[[  3  42   5  35 -30   4  25   5]
 [ 10  10 -14 -32 -24  31 -47 -17]
 [  1 -26  40 -16  27 -22  14  -4]
 [-19 -30 -35  15  28  -8   3  21]]
->
[[  5 -17  -4  21]
 [ 25 -47  14   3]
 [  4  31 -22  -8]
 [-30 -24  27  28]
 [ 35 -32 -16  15]
 [  5 -14  40 -35]
 [ 42  10 -26 -30]
 [  3  10   1 -19]]

[[ 34 -54   0]
 [-23 -32  -6]]
->
[[  0  -6]
 [-54 -32]
 [ 34 -23]]

[[  8  -9  -6   9  15]
 [ 37 -27 -10  -1  16]
 [ 41 -16  19 -21 -18]
 [-42  41   2  -8   6]]
->
[[ 15  16 -18   6]
 [  9  -1 -21  -8]
 [ -6 -10  19   2]
 [ -9 -27 -16  41]
 [  8  37  41 -42]]

[[-19   2 -22   1   0  13  -2   5]
 [ 19 -36  -2   1  35  -6  45   6]
 [-17   6 -10 -24 -18   4  14  -7]
 [-31  -7 -24 -25   7  27 -17   4]
 [ -1  14  -9  -3  -6 -23  -6  -5]
 [  8  19 -21  10  -7  12  10  19]
 [  7   4  -8  -5   8  17   1   4]
 [ -8   3   2   9  -6   9   2   3]]
->
[[  5   6  -7   4  -5  19   4   3]
 [ -2  45  14 -17  -6  10   1   2]
 [ 13  -6   4  27 -23  12  17   9]
 [  0  35 -18   7  -6  -7   8  -6]
 [  1   1 -24 -25  -3  10  -5   9]
 [-22  -2 -10 -24  -9 -21  -8   2]
 [  2 -36   6  -7  14  19   4   3]
 [-19  19 -17 -31  -1   8   7  -8]]

[[  2   0 -35  19   2]
 [ -1   0 -22 -22   2]
 [ -1   2  10 -21   1]
 [  0   1  35 -25  -1]
 [ -7   1  -1 -18   0]
 [-16  -2  48   7  -5]
 [  2  -1 -12  21  -4]
 [ -1   2 -10 -12   2]
 [ -9  -1  44   9  -3]
 [-10   1  -1  -6  -4]
 [ -4  -1  -5  13   3]
 [  5  -3  16 -11   2]]
->
[[  2   2   1  -1   0  -5  -4   2  -3  -4   3   2]
 [ 19 -22 -21 -25 -18   7  21 -12   9  -6  13 -11]
 [-35 -22  10  35  -1  48 -12 -10  44  -1  -5  16]
 [  0   0   2   1   1  -2  -1   2  -1   1  -1  -3]
 [  2  -1  -1   0  -7 -16   2  -1  -9 -10  -4   5]]

[[ 19  18  -9   0   9  -3   4  42  -5 -14 -18   6  14  11  22 -28]
 [ 20  28   4 -16   7  -2   2  33  -3  -5 -37   9  11  23  15 -32]
 [ 14  27   1 -14  12  -5  20  45   1 -16 -22   7  20  15  35 -24]]
->
[[-28 -32 -24]
 [ 22  15  35]
 [ 11  23  15]
 [ 14  11  20]
 [  6   9   7]
 [-18 -37 -22]
 [-14  -5 -16]
 [ -5  -3   1]
 [ 42  33  45]
 [  4   2  20]
 [ -3  -2  -5]
 [  9   7  12]
 [  0 -16 -14]
 [ -9   4   1]
 [ 18  28  27]
 [ 19  20  14]]

[[  9  32   7 -11 -26  10   9  14   3   7 -46  -3   5]
 [-16   3 -23   2  12 -31   7  -2  14   4   6  -7 -45]
 [-44  -3  18  -8  55 -43  11  17  20  -3  11 -35  -1]]
->
[[  5 -45  -1]
 [ -3  -7 -35]
 [-46   6  11]
 [  7   4  -3]
 [  3  14  20]
 [ 14  -2  17]
 [  9   7  11]
 [ 10 -31 -43]
 [-26  12  55]
 [-11   2  -8]
 [  7 -23  18]
 [ 32   3  -3]
 [  9 -16 -44]]
---
[[-14  43 -21  43  16  10  10  -2 -33 -37 -15 -33  -6]
 [ 19  10  29  11  -1 -22 -25   0  30  10  22  32  -8]]
->
[[ 19  10  29  11  -1 -22 -25   0  30  10  22  32  -8]
 [-14  43 -21  43  16  10  10  -2 -33 -37 -15 -33  -6]]

[[-40  10  18 -21]
 [ 11  24  -2 -17]
 [ 12 -32  17  19]
 [ 22  25 -10 -13]]
->
[[ 22  25 -10 -13]
 [ 12 -32  17  19]
 [ 11  24  -2 -17]
 [-40  10  18 -21]]

[[-20   7 -20  25 -28]
 [-11  -9 -29 -48 -48]]
->
[[-11  -9 -29 -48 -48]
 [-20   7 -20  25 -28]]

[[-46  29  31 -20  -5 -21  37   2  14 -15  -5   4  33 -20  20  19]
 [-13  17   7   4 -27  24  17  27  23 -17 -19  32  13  22  -1 -24]]
->
[[-13  17   7   4 -27  24  17  27  23 -17 -19  32  13  22  -1 -24]
 [-46  29  31 -20  -5 -21  37   2  14 -15  -5   4  33 -20  20  19]]

[[ 6 -1]
 [25 55]]
->
[[25 55]
 [ 6 -1]]

[[-48   4  16  -6  -8 -34  27   0 -10  18 -54 -18   8  10  -8   8]
 [-24   4 -15  -4   1  15 -14   3   7  10   0 -11   2   4  -2   7]
 [ 39  -4  -8 -22  -5  -8 -12   3  21 -10 -13 -32  -5  -9   4 -20]]
->
[[ 39  -4  -8 -22  -5  -8 -12   3  21 -10 -13 -32  -5  -9   4 -20]
 [-24   4 -15  -4   1  15 -14   3   7  10   0 -11   2   4  -2   7]
 [-48   4  16  -6  -8 -34  27   0 -10  18 -54 -18   8  10  -8   8]]
---
[[ -8 -30  40 -18  31  49  -6  37  44   2  14]
 [ 30  12 -30  -4 -51 -36  44 -25 -14 -25   1]]
->
[[  1 -25 -14 -25  44 -36 -51  -4 -30  12  30]
 [ 14   2  44  37  -6  49  31 -18  40 -30  -8]]

[[ -5  14  46]
 [  3  50   7]
 [-30  15  27]
 [-42   4  18]]
->
[[ 18   4 -42]
 [ 27  15 -30]
 [  7  50   3]
 [ 46  14  -5]]

[[-44  43  33  46  -5  -2]
 [-23  14 -29   5 -49  17]]
->
[[ 17 -49   5 -29  14 -23]
 [ -2  -5  46  33  43 -44]]

[[-13   0  18  27   1 -13 -40  -3  47   4  50   5  25 -42 -10  20]
 [-12 -17  -6  -9 -34  12   8  13 -10 -17 -10 -36 -11  12  12 -19]
 [  5  -1  15  10  14 -32   5 -22  -2  20  -4  16  14   2 -43  11]]
->
[[ 11 -43   2  14  16  -4  20  -2 -22   5 -32  14  10  15  -1   5]
 [-19  12  12 -11 -36 -10 -17 -10  13   8  12 -34  -9  -6 -17 -12]
 [ 20 -10 -42  25   5  50   4  47  -3 -40 -13   1  27  18   0 -13]]

[[-41  22  11   5]
 [-38  24   2   5]
 [  7 -18  25 -28]
 [  6  -6  -4 -22]
 [ -1 -15  41 -25]
 [-49  29   7   9]
 [-11   0  18   5]
 [-14   9   6  17]
 [ 25 -14 -14  -4]]
->
[[ -4 -14 -14  25]
 [ 17   6   9 -14]
 [  5  18   0 -11]
 [  9   7  29 -49]
 [-25  41 -15  -1]
 [-22  -4  -6   6]
 [-28  25 -18   7]
 [  5   2  24 -38]
 [  5  11  22 -41]]

[[ 24  23  22  11 -13   2  50   0 -13 -13]
 [  9  -2  19   5  10  31  32   6 -18  14]
 [ 28  43   0   4 -21 -33  30  -4  -5 -16]
 [ 13   6  20  12 -12   5  35  -2   5 -19]]
->
[[-19   5  -2  35   5 -12  12  20   6  13]
 [-16  -5  -4  30 -33 -21   4   0  43  28]
 [ 14 -18   6  32  31  10   5  19  -2   9]
 [-13 -13   0  50   2 -13  11  22  23  24]]

[[  0  -1  -1]
 [-38   8 -44]
 [-18  -3 -28]
 [ -1   0  -1]
 [-41   9 -47]
 [-44   9 -51]
 [  0   0   0]]
->
[[  0   0   0]
 [-51   9 -44]
 [-47   9 -41]
 [ -1   0  -1]
 [-28  -3 -18]
 [-44   8 -38]
 [ -1  -1   0]]

[[ 34  -9 -34  17  38]
 [ 28 -22   8  -8 -10]
 [-42  35 -24  16  28]
 [ 14 -10   0   0   0]]
->
[[  0   0   0 -10  14]
 [ 28  16 -24  35 -42]
 [-10  -8   8 -22  28]
 [ 38  17 -34  -9  34]]

[[ -7  -1  -4  16  23 -40  44 -52  55 -39  27 -13  11   5 -11  14]
 [  5 -29  22 -21   3  -7  -1  -4  16  23 -49  55 -52  55 -39  27]
 [  3  -7  -1  -4  16  20 -35  44 -52  55 -39  27 -13  11   5 -11]
 [-29  23 -21   3  -7  -1  -4  16  23 -49  55 -52  55 -39  27 -13]
 [-21   3  -7  -1  -4  16  23 -49  55 -52  55 -39  27 -13  11   5]]
->
[[  5  11 -13  27 -39  55 -52  55 -49  23  16  -4  -1  -7   3 -21]
 [-13  27 -39  55 -52  55 -49  23  16  -4  -1  -7   3 -21  23 -29]
 [-11   5  11 -13  27 -39  55 -52  44 -35  20  16  -4  -1  -7   3]
 [ 27 -39  55 -52  55 -49  23  16  -4  -1  -7   3 -21  22 -29   5]
 [ 14 -11   5  11 -13  27 -39  55 -52  44 -40  23  16  -4  -1  -7]]
